The rows of M fall into a few groups, which share some directions, and each row is roughly a mix of its group's hidden directions.
M:
[[ -4  30  -9   2   0  -7 -16   5 -10  -4]
 [ 11  20  -9  -2   4   9 -17  -9   1  21]
 [ -7 -16   2 -13  24   7  -2  -4  -9  15]
 [-24   7  10  -8   7   9  -1 -13  12  15]
 [-28 -14   5  -4   6  -6  13  -3  14   2]
 [  2   0  17  -9  13  11 -10  -6   7  25]
 [ 10   8  -8   9  -7 -18   6  14  -5 -22]
 [ 11  10 -17  -5   5 -20 -19 -10  -4   6]
 [  1  -2  15   3 -13  27  -3  16   3  -6]
 [ 19 -15 -10  -5   9 -14 -13 -15   6   2]
 [ 18  -7  -4 -11  17   4 -10  -1 -12  19]
 [ 13  -5  -1   3  -3   8  16  24 -15 -11]
 [  2 -10  17   8 -17  18   7  13  11  -7]
 [-16  -3  -5   6  -5   8  18  -9  25   0]
 [  4  -2  10   1 -16 -21   0   9  14 -19]
 [-11   9   7   8 -14  27  -8  -2   9   3]
 [-17  -6  18   2  -8   7  14   6  13 -17]
 [ 15  12  -6  -3   8  23 -18  -1  -9   8]
 [-14  10 -14  -3  -3 -14 -12 -13  18 -10]
 [ 25  -4 -13   6 -13 -16   6   2 -11  -3]
 [ -6   4  19  -8  19  20   5   5 -11   6]
 [-19   2  10  -6   5  17  11  13   0 -18]
 [ 19   1 -10  -2   6   0  -2  -6  -6  30]
 [ 10   5  -5   5  -7  -6  -2  13 -23 -22]
 [  1   0   5  -9   6  21  12   9 -12  23]
 [-27 -21   4  -4   0  -4  12  -6   7  -2]
 [ 11  -1 -11 -13   0 -23  -7 -18   9   8]
 [ -9  14   3  -4  14   8 -11 -10  -1  26]
 [ -7  -3  -4  -2   4  15   3  -7  -5  32]
 [-18  15  -5   3 -10   2   5 -13  24   4]
 [-11   6 -18   4  -5 -21  -6 -13  15   9]
 [  9  -7  19  -5   7  22   6  12 -12  -7]
 [-14 -10  12   9 -19   9  20  -1   8  -5]
 [  6   4  -9  -2   9   2  -7 -16   0  31]
 [  1  11 -20   2   8  -5 -13 -15   3  21]
 [ 10  -4 -15   1  -5 -28 -11  -3  -7 -11]
 [ -4  -1  21 -22  11   1 -18   8   0  -7]
 [ -3  -6  10  -3   0 -13  12  15 -11 -25]
 [-14  -7  22   7 -12  11  12   1  13 -11]
 [-17  -9  22 -11  11   4  15  -8  -4  -3]
 [-12   2 -13  20   3  11  -7  -8   6  22]
 [  5   0  18  -8   2   8   7  22 -15 -14]
 [ 13   0   0  14   0 -29   7   9 -11   5]
 [-11   1 -11   2  15   0  -2 -13  26  10]
 [-11  -9  10  -6   6  -3  28   7  -7 -14]
 [-16   5  21  18  -1  10   6  17  -2  -1]
 [-19   2  10  -4  10  10  23  13  -9  -1]
 [ -3  14 -16   4 -11 -22  -2  -5  11 -15]
 [ 24   5 -20   7 -14  -7   7   2  -9   5]
 [  6  14   0  -3  -6 -15   8 -19  23   3]
 [-24   0   2   8  -9  -9   8   5  20 -13]
 [ 11   6   4  -6  15  16 -13  -2 -21  12]
 [ 10 -25 -10   5 -10   3  15 -15   3   7]
 [ 12  10  -5 -23  21  -7  -7   7   0   6]
 [-14 -10  -2   2 -19  12   6  -4  25   2]
 [ 22   5   4  12   6   5 -21  15   1  -8]
 [  4 -15  14   7   1   7  28  10  -7   4]
 [-16  13 -15   7 -14  -7  -9  -8  18  -5]
 [ 25   6 -11   2 -14  -9 -10  -9 -16   0]
 [ -6  -6  15  -8  -1 -22   8 -18  11 -10]
 [-30   4  -1   2   6  16  -4  -7  14   0]
 [  9  20 -13  10 -13  -2 -12   3  -2 -19]
 [ 24  -9   6  -7  -3  -1  -8  13 -13 -18]
 [  0  -2  10  -2   6   7  10  27 -16 -13]
 [ 22   5   2  -6  14  -4   5  10 -20 -14]
 [-24  -5  16  -6  -1  11  12  -4  13 -10]
 [ 10 -11  -7 -13  23  -5   6   4  11  17]
 [ -7 -14  -5   0 -17 -18  15  -4  13 -13]
 [  8   5   9 -11  19  -5 -11  20 -11 -12]
 [ 17 -17   8   2  -4   1  19  13 -12 -11]
 [-12   1 -23  12 -11 -11  -7 -14   8  -9]
 [  1 -16  -2  11 -22 -19   4  -4  -4 -13]
 [  2   1  10   1   9  24   3   5 -14  22]
 [  8 -17   9  -9 -14  -1  20  11 -14  -2]
 [  7   0  22  -2  -8  -3   3  25  -6 -14]
 [-27   2  -4   1   3  -8   7   3  20 -13]
 [  6  -5   1  10  -5  17  -3  16 -16 -21]
 [ 18  17  -9  -9  -3  -4 -19 -10 -11   7]
 [  7   2  14  -1   6  22   4  16 -19  -6]
 [  6  27 -16   4  -5 -13 -12  -5   0  -7]
 [  9  16 -17   9 -13 -11 -18  -7  -8  -6]
 [-23  11 -14   8  -3 -10  -7 -12  16  -2]
 [ -9 -16  12   4 -18  -5   9 -11  20  -4]
 [ -1  -6  22  -4   3  14  17   8 -14 -13]
 [  9  -5  14  -4   4  17   9  18 -18  -9]
 [ 18 -16  -1  -6  -8   6  11   9 -21 -10]
 [  3  -8 -12   7 -21 -15   5   0   7 -21]
 [-29  -7   5   1 -10  -1  10  -7  17  -2]
 [-11 -17  22  -1  -6  -2  22   2   3   1]
 [ -1   1 -11   5  -4  -5 -10 -24  12  21]
 [-25   0  12  -6  12  -2  18   4   5 -12]
 [ 15   5 -12   3   8  -6 -17 -12  -9  21]
 [-25   3  13  -3  -6   0   9  -2  23  -5]
 [  7  -9  12  -8   8  23   3  -5  -1  22]
 [-20  10  17  -2   2   3   6  10  18 -14]
 [  2  -3   4   3   0 -25  21  14  -3 -11]
 [  1  -9  18   1   6  17  21   8 -11  11]
 [ 13  23 -11  -7  -2  10 -12 -14 -12   2]
 [ -5   3  19   4  -3  14  11  12  -9 -21]
 [-15  18  -6  11 -10 -18  -5  -1   5 -16]
 [-20   4  15   0  -3  20  12  10  12   6]
 [  9  10   0  -1   2  16 -16  -9  -3  26]
 [ -9  -4  -3  10 -17 -17   9   5  15 -18]
 [ -2 -16  14  -6  16  16   5  -2  10  19]
 [ 13   1  -4   5   0  -1   0 -14   1  33]
 [ 10   8   5  -2  12  23 -14   2 -10  17]
 [ 17 -25   2  -4   0   9   7  -8  -8  16]
 [-12   7   5   6 -13   1  16  17  -4 -22]
 [-10  -5  -4   1   5   0  -1 -18  23  21]
 [ 26  -4   1  12   0 -13  -5  15 -14  -2]
 [ 22  13 -13   5 -12   3 -19  -6  -7   6]
 [  1   0  -8  23   1   2  17   6 -10  21]
 [-22   4   2   0   0  -8   5 -21  20   2]
 [-12 -14  23  -6  11   9 -10  -3   6 -15]
 [-13  -4   9  -6   5   6   5 -21  10  23]
 [ 12   1 -13   0  -5   8  -4 -12  -2  30]
 [-25  -3  12  -1   8  10   0 -15  17  -2]
 [  6  15  14  -4   8  -9  -1  25  -1 -15]
 [ 21  -7 -24   7  -1  -9  13   1  -4   7]
 [-16  13  -5   5   0   9 -18 -12  15  16]
 [ 20  -7  -7  -9   5 -16 -18 -13   1   7]
 [-34  -1  11   1   4  -6   9  -4   7  -2]
 [ 27  -2 -18   4  -9 -11 -11   4  -5  -5]
 [ 20   7 -18   9   3  -8  -9   1  -8  19]
 [-19  -2  11  -7   9   8  -9 -18  16  11]
 [ -4  11 -20   8   4  -2 -12 -15   3  21]
 [ 11  -5  10 -10  15  13  -3   9 -18  18]
 [-14   8  -8   6  -9  -6  -9 -10  28   2]
 [ 29  -4  -4  -2  -5  -2  -7  -7  -7  20]
 [ -3   5   9   1   4   1   5  25 -14 -22]
 [ 14 -11 -11   1   4 -24 -15  -9   3 -11]
 [-24   9   8   5  11   4 -10  -8  21   4]
 [ -9  -1  -6  14   4  15   4  -8   3  28]
 [  8  12  -1  -1  13  13 -20  -3 -15  17]
 [-15  -2  12  -6  -9  -8   2   2  15 -26]
 [  6  -9  25  -8   5  22   6   9  -7   3]
 [  0   0  12  -8   5  21  12  18 -18  -2]
 [ -9  -4   5   0  11 -20 -13  -4  24  -9]
 [-20   1   1  -5  -7  -8   4  -3  19 -23]
 [-11 -24  11  -2  -5   1  16   3  -7 -17]]

In each list below, three rows fit none of the groups, and each other row fits one group, some only roughly. Which are they? Name them in the order they come.
    j264: [-29   3  -4  16   2   5   9  -8  12   5]
    j939: [ -5 -12   8  -7   1  17  11 -16  14  17]
    j995: [ -7   3   0   1  -6  -1  14  11  12 -30]
    j851: [ 12  17  -7  -8  20   7 -11  -4 -17   6]
    j864: [ -4  -3   2   0 -11 -19   8  12   4 -27]
    j794: [ -3 -12  18   6  -5  25  14   0  -4   8]
    j376: [ -2   8  -1  10 -14 -15 -11  15   9 -22]
    j79: [ 19  -6   6  -9  18  -5 -15  12 -13  -8]
    j865: [-16   3  15  -8  -4   5   6  15   1 -24]
    j384: [-23   7  -5   7 -12  12   7  -6  20   7]
    j759: [  2   2   4   2   0  14  -6 -20  -8  27]
    j116: [ -5  22 -11   4   7  -1 -21 -13   7  11]
    j892: [-13  -9  10  -4  23  13   6  -4   7  17]
    j977: [ -9  14 -14   2   8  -4 -12 -15  16  16]
	j384; j759; j892
    j33: [  8  -4  -4   9  -6 -21   3   9 -12 -24]
    j779: [ 22  14 -13   5  -2  -9 -18  -1   1  12]
    j570: [ 20   1  -2  -2  -2  13 -10  -2 -27   7]
    j972: [ -1 -11  14   1 -28   2  16  -2  -3  -9]
    j599: [ -6   8 -16  19  -7  -6   0 -16  14  14]
    j161: [  0  12 -14   7 -13 -11 -23  -6   5 -13]
    j312: [ 15   8  -5  -3   3   4 -17 -10 -15  23]
    j825: [-13   9 -13   3  -8 -19   4  -7   9 -22]
    j808: [-21  14 -10   1  -7 -12  12 -11  16   1]
    j878: [-12   5  -7  11 -18  -4  12  -6  25   0]
    j27: [  0   1  -1 -10  18   6 -15 -14   1  23]
    j282: [  3 -14  11  -6  10  15  15  16 -14  10]
    j461: [  2  13 -23   9   2 -22  -6  -7   3   9]
    j980: [-29  11   6  -7   5  11   6  -4  12   5]
	j161; j878; j27
    j383: [ 18  -9   4   5 -16  -5   2  15  -3 -22]
    j649: [  8  13  -6  -6  -2 -20 -21 -13  10  -3]
    j386: [-5  4  5  1  8 17 -4 -7  8 30]
    j407: [ 21  -4  12   3   6   6   2  24 -14  -2]
    j57: [ 23   0 -15   0   0   2  -9  11 -20  -9]
    j700: [-22 -15  14  -9  15   6   5  -8   8   5]
    j287: [ 10   3   3  -2  -8 -10  11  12 -14 -26]
    j580: [ 10  -4 -14   4   6  -9  -7 -13   7  27]
    j167: [-28  -1  -2  -2   4  -3   9 -15  18  -2]
    j511: [-28   7  -3   2  -2  -9  17  -3   9 -12]
	j700; j287; j580
    j304: [  5 -19  13  -2 -19  -7  16  12   6  -7]
    j433: [ -6   9  18  -8  19  12 -12  -2  17   3]
    j843: [-15   7   3  -5  -5   3 -20 -15  22   8]
    j182: [-10   9  13  -2  14  24  11   5  -7  13]
    j801: [-16  -5  11   1  -7  15  21  -2  18   0]
    j855: [  6  26 -13   4   2   2 -20  -6  -6   6]
    j678: [-17   5  12 -10   0  -8  19  14   0 -17]
    j525: [-11   0   0   3  -5 -25  -1  -9  10 -22]
    j138: [ 21 -19  10  -9   1   3   5   9 -16 -12]
    j871: [ 23  14   1  -8  10   0 -13  15 -13  -1]
	j304; j182; j871
    j509: [ -4  18  14 -10   9  16   1  19 -12  -1]
    j730: [ 22  -2  11  -2   7  18  -6   4 -17  12]
    j442: [  7   2 -19  13   0  -8   0 -12  10  24]
    j493: [ 17  -5 -11   2   9 -12  -6 -17 -11  19]
    j502: [ 11 -10 -22  12  11  -3  -6  -6 -14  15]
    j998: [  4 -17  18  -6   0   3  24   9  -8  -8]
    j127: [-13   4  -6   6 -10 -11  16  13  16 -17]
    j439: [ -3   1 -13   9  -8 -33   0  -7   0   2]
    j204: [-17  -1  -4   6 -15  -5  13   8  -5 -25]
    j469: [ -3   5   7  -2  -6 -19 -14   6   0 -27]
    j174: [-11 -13  10 -16   6   5   9   8  11 -22]
    j886: [-14   9   9   2 -11   6   2  14  -5 -26]
    j922: [  4  17 -16  -2  12 -12 -21  -9   9   1]
	j204; j174; j886
    j280: [ 26  -7   5   2  -5   3 -20   4 -14  -7]
    j77: [ -8   3   3  -1   5   8  -5 -14  11  31]
    j867: [ 12 -14   8   4 -21  -6  12  16  -7 -10]
    j176: [-18  12   1  -4  17  -8 -19 -14   8   1]
    j2: [-18   4   7   5  -7   0  10 -16  24   7]
    j634: [-22  -1  16  -3  -1   8   2 -14  20   8]
    j777: [ -4  -9  15  -8   8  13  23   8 -14   4]
    j600: [ 11   4 -12  -5   1   7 -18 -17 -11  20]
    j458: [ 23  -4  19  -6   8   5 -13  11  -9   6]
    j924: [ -5   2  13  -9  -2  14  -3  21 -11 -20]
	j867; j176; j2
    j721: [-24  11  -2   9  -4  -3  -1   5  19 -16]
    j836: [ 15   4  12   4   6  15   9  14 -22   4]
    j883: [  0   1 -11   6  -6 -17 -15   5   4 -27]
    j722: [-18  15   7   7  -9   5  10  11   9 -20]
    j577: [-23   5  -3  -7  14  -8 -13  -7  18  -9]
    j299: [ 11   8   7  -2  -2  -7  11  21  -3 -24]
    j350: [ -2 -23  14  -2   3   2  21  12   2 -11]
    j640: [ 11  -3 -31  -4   2 -17   0  -8   1   4]
    j415: [  3  -9 -17  -6   1  -2   9 -27 -10  12]
    j850: [ -4  16 -13   7 -11 -13 -12 -15  14  -9]
    j47: [ -8   4  -9   6 -15 -24  -6 -11  13 -11]
	j836; j577; j415
    j327: [ 22   1 -15   4   1  -6 -21  -8 -14   2]
    j744: [ -9   9  -3   2 -11 -14 -17 -19  12 -13]
    j269: [  5  -3 -17  13 -17 -19  -6 -15  -1  -6]
    j888: [-27  -4   6   9   3  -3  14  -3  18   6]
    j749: [ 13  -8  13  -6   0  -5   2  19 -18 -17]
    j829: [ 14   4   1   7  -9  -8   6  11 -12 -27]
    j424: [-12 -11  20  -8  12  19  14   3  -5   2]
    j655: [  3 -11   7   5  -9 -17   1  11  -6 -27]
    j320: [-21   2  -3  -2  11   1  -8 -14  24   7]
    j619: [-4  3 14 -2 10 22 15 20 -5 -6]
    j157: [-11  24 -15   3   6  -4 -10  -7   8  16]
    j316: [  1 -12 -13   6  -8 -18  -6 -21  12  10]
    j476: [ 14  13 -19   1   3 -13 -20  -5 -12  -3]
    j212: [ -6  22 -15   6   3  -3 -21  -5  10  11]
    j184: [  5  17 -22  -1   3 -10 -16 -15   6   4]
	j744; j888; j320
    j218: [-16 -11   3  -1  -4   7  24  -1  18   9]
    j520: [  7 -12   6   4   9   1  23  19 -15   6]
    j881: [-29   8  11  -9   2   8  -5  -8  13  -7]
    j915: [ -6  -6  15  -8  -4  22  10  14  -4 -16]
    j840: [-21  -2  19  -2  11  -7  17  11  -6   2]
    j792: [ 24  -3  -6  14  -3   0  -8  13 -20  -2]
    j766: [ 25  -3   2  -9   2   7 -17  -2 -19   4]
    j755: [-27  10   6   1   0  -1  -5 -13  19   3]
    j501: [-16   3  -6   7  -4 -22  -4 -10  11 -19]
    j203: [ 13   5 -12  -5   5   3 -19 -14 -16  16]
    j533: [ -6  10  -7   4 -16 -10   7  -3  -3 -29]
    j560: [ 24 -11   1  -8  12   2 -12  -1 -18   9]
    j983: [ 16   5 -10   4  -1   5 -13  -8 -10  27]
    j276: [ -6   0  -4  -5  16   2   1 -17  12  27]
	j520; j983; j276
    j255: [  6   5   8 -12   7  15  -6  24 -12 -13]
    j85: [ 31 -13  -4   8  -9  -7  -5   2  -7   1]
    j953: [  0 -12  -9   3 -11 -14   2  -4  10 -28]
    j232: [ -8 -13  12 -14  24   5   1  -9   4  14]
    j694: [ 14  -1  -7  -3  15   5 -18  -1 -22  12]
    j168: [-20 -21   9  -6  -4  -7   2 -10  15 -10]
    j216: [ 20  -1 -15  11   3   4   3  15 -20   7]
    j160: [ -7  -6   6   1 -22  -8  17  -1  15 -16]
    j198: [ -8   4   2   2  -5 -13  10   6   5 -32]
    j899: [ 11  -1  -2 -10  14  13 -21 -13 -10  12]
    j335: [  0  -8 -16   2  10  -4  -6 -18  14  22]
	j232; j168; j899
    j253: [-14  -8   7   4   4 -17  20  12  11 -13]
    j715: [-19  -2  12   5   6   7  17  10 -10 -18]
    j305: [ 25  -2 -19   9   0   4 -11   0 -12  10]
    j827: [ -8  -2   0   0  -5 -20  -1   2   3 -31]
    j716: [-13   1  -2 -13  19   0  -5 -14 -10  21]
    j756: [-16   4   2   2 -14  -1 -10  -1  22 -20]
    j783: [  0  -4 -11  12 -12   9  -9 -12   9  25]
    j65: [ -6  -5   7  -1 -13  -9  -4   2   8 -32]
    j605: [-21  -5  10  -6   1  -7  11  -7   8 -24]
    j853: [-29   1   3  -3  14  -9   6   0  -3 -16]
    j390: [  0  -7 -11  -4 -16 -12   4  -4   0 -29]
    j243: [ 16 -15   7  -3   0  -3  -1  19  -3 -23]
    j318: [ 14   6  -2  -1  12  -3 -15   0  -3  29]
    j491: [-15  -2  -2   7  -9   0 -13 -16  22 -13]
    j140: [-20  15   2  -2 -12  -7 -11 -14  13 -11]
	j783; j243; j140
